50 stands for zero in the data rows.
Some points, each followed by its number:
47|67|42|46|34|54|44|58|45|47|46|67|39|36 0
58|40|48|59|45|44|48|42|39|49|85|42|57|42 1
41|45|49|45|54|39|39|40|42|51|58|41|60|55 2
40|50|80|34|75|41|37|38|42|60|39|37|59|71 3
48|67|42|42|35|68|47|72|48|45|41|65|36|33 4
44|40|95|43|85|74|54|37|34|83|70|42|99|66 5
62|49|44|42|45|41|68|47|99|44|40|39|28|62 6
44|45|49|46|40|89|71|54|39|57|44|76|65|33 7
47|47|41|46|41|43|51|49|80|47|50|44|33|42 8
46|45|60|41|63|61|75|43|45|55|41|42|49|66 9
52|41|43|59|39|39|44|41|43|45|72|41|38|37 10
40|48|55|44|59|43|34|39|29|54|46|44|95|61 11
48|47|42|51|38|57|58|56|39|48|44|77|42|33 12
46|83|42|44|40|58|50|56|46|47|41|77|38|60 13
47|41|42|61|43|39|43|46|45|43|66|38|36|36 14
42|41|50|63|42|71|49|44|31|61|75|66|98|38 15
40|36|91|47|84|68|49|36|31|83|81|40|99|68 16
43|52|39|73|34|42|46|66|44|48|51|75|39|32 17
90|44|38|61|41|40|48|54|52|39|58|42|29|40 18
44|63|45|44|50|39|41|43|65|46|41|39|36|69 19
46|53|47|48|43|41|45|45|74|46|46|39|37|45 20
45|39|47|64|50|39|39|40|37|47|82|36|60|40 21
41|45|46|45|58|34|35|39|40|47|47|36|47|51 22
46|45|46|43|50|39|41|42|44|48|52|39|46|55 23
55|43|45|54|37|38|46|42|43|46|69|41|39|38 24
62|46|51|40|70|46|41|39|37|46|44|38|48|70 25
46|42|43|46|71|40|57|45|58|45|43|38|36|73 26
41|42|44|66|46|40|46|42|42|47|66|40|49|48 27
46|53|46|47|43|41|45|46|73|46|47|39|37|45 28
48|41|43|57|40|42|47|45|46|47|74|41|38|36 29
43|45|72|38|90|49|40|35|34|50|39|34|75|90 30
49|49|44|48|40|82|49|61|40|48|53|68|56|39 31
53|85|33|44|26|43|58|98|99|42|39|84|24|28 32
45|49|36|84|42|40|42|47|36|42|55|66|38|47 33
40|47|55|42|44|47|64|42|72|55|39|41|38|48 34
48|46|95|29|99|53|43|36|40|57|38|35|64|99 35
45|45|73|39|76|43|38|36|34|49|41|35|67|63 36
43|46|47|47|58|37|37|40|44|49|47|39|41|49 37
41|53|46|58|44|52|42|45|35|49|49|55|65|44 38
63|88|31|56|27|42|47|99|99|36|38|76|18|29 39
47|88|39|43|28|67|57|95|99|45|41|76|28|29 40
41|79|42|39|40|51|44|50|43|46|36|58|35|37 41
45|40|67|40|52|54|62|42|59|58|55|38|51|46 42
42|47|56|43|75|45|46|43|43|49|40|37|48|74 43
47|41|53|43|48|43|57|41|59|47|57|37|38|47 44
New points follow, each followed by the numbers of its two nearest points above by angle, nearest first.
42|77|40|44|40|65|47|64|44|45|39|68|37|55 13 4
42|62|45|45|52|38|41|44|65|45|42|40|35|66 19 28
46|58|34|81|32|39|41|75|47|43|54|65|33|34 17 33
43|51|60|49|63|45|35|40|27|54|45|43|95|62 11 36
88|44|40|67|40|42|48|46|46|43|74|44|32|39 18 24
46|47|39|77|39|39|39|53|37|44|58|53|39|37 33 17
90|45|40|65|40|42|48|46|46|42|73|44|32|41 18 24
43|46|54|41|73|41|44|42|42|48|40|38|48|76 43 30
36|83|41|42|42|41|38|45|40|47|36|53|37|52 41 13
38|86|45|44|46|45|42|47|44|49|35|54|38|51 41 13
42|55|47|60|45|51|40|43|34|47|49|55|66|45 38 15
43|55|47|48|45|57|42|44|35|48|44|54|70|48 38 11
40|41|44|83|41|54|43|42|30|58|91|65|98|38 15 38
49|44|48|45|46|48|63|43|45|48|44|41|40|45 44 34
43|70|33|71|39|39|43|71|45|41|42|62|28|39 17 0
43|44|71|38|91|50|41|37|35|52|40|36|77|92 30 35
48|46|53|45|71|44|61|41|60|47|43|38|39|80 26 43
47|48|38|76|39|39|39|52|35|41|56|56|41|39 33 17
46|45|46|43|51|42|44|43|44|48|51|39|47|56 23 22
47|44|45|42|45|53|55|46|49|49|49|42|41|51 44 34
51|45|61|39|67|64|77|45|66|50|42|38|39|75 9 26
99|47|34|48|35|38|51|64|88|37|43|47|18|33 18 6
45|61|58|40|50|99|68|52|39|59|39|65|80|66 7 31
99|50|30|52|34|37|47|69|91|35|46|43|16|36 18 39
45|68|43|42|38|75|68|69|50|47|38|74|36|36 4 0
49|46|47|43|45|50|60|43|44|47|45|42|42|45 44 34
44|56|34|81|34|40|42|73|46|43|55|65|33|33 17 33
58|45|36|63|36|46|48|65|40|45|52|73|38|36 17 12
36|46|47|68|44|56|47|44|36|63|60|64|88|42 15 38
42|48|46|44|42|74|63|46|39|57|43|75|68|42 7 31
40|44|43|62|38|63|44|51|37|48|65|59|75|35 15 38
45|40|53|42|47|42|59|42|59|50|57|37|39|47 44 34
70|49|45|48|45|42|51|43|45|44|47|44|37|54 18 24
48|57|46|41|45|53|74|58|86|47|38|43|34|57 6 34
99|52|32|52|33|36|44|65|87|32|43|42|17|38 18 39
61|44|51|38|71|43|42|39|37|45|41|37|42|62 25 43
42|54|47|48|46|59|45|46|37|50|45|54|69|47 38 11
99|48|35|48|35|39|51|65|88|37|45|50|21|37 18 39
37|51|42|57|43|49|41|44|37|50|56|54|72|48 38 15
45|42|54|42|45|52|64|42|44|52|45|43|52|42 42 9
48|44|47|44|46|49|60|43|44|47|44|42|40|44 44 34
39|52|44|58|43|50|41|43|35|49|55|53|74|51 38 15
48|53|50|43|42|92|73|50|38|54|41|74|60|43 7 31
49|45|42|48|36|41|52|50|79|45|55|43|33|34 8 28
39|44|63|60|49|77|49|42|32|75|66|64|99|48 15 16
57|46|38|66|38|46|47|63|40|43|50|69|35|34 17 12
56|45|37|66|36|42|45|62|37|42|48|69|35|33 17 33
41|44|51|47|58|42|43|43|44|51|59|40|59|54 2 22
49|45|42|50|35|40|53|52|82|47|57|43|34|35 8 28
44|43|48|46|45|44|51|41|43|49|56|39|47|49 23 24
44|40|69|43|52|56|61|41|59|60|57|39|51|46 42 44
58|46|36|67|38|44|47|65|40|43|51|74|39|37 17 12
59|39|57|37|59|72|74|42|40|49|43|42|60|53 9 5
89|44|37|61|39|37|44|52|50|36|58|40|28|37 18 24
44|42|47|47|73|40|52|41|55|47|49|37|39|76 26 43
46|45|72|41|68|63|73|42|61|61|43|37|51|74 9 35
41|53|60|46|51|85|66|45|38|68|40|72|87|57 7 15
43|52|40|60|31|45|47|61|44|47|49|76|39|32 17 12
41|46|44|46|44|71|56|49|39|53|43|69|68|40 7 31
71|47|44|44|45|43|63|48|52|44|42|42|34|45 18 6
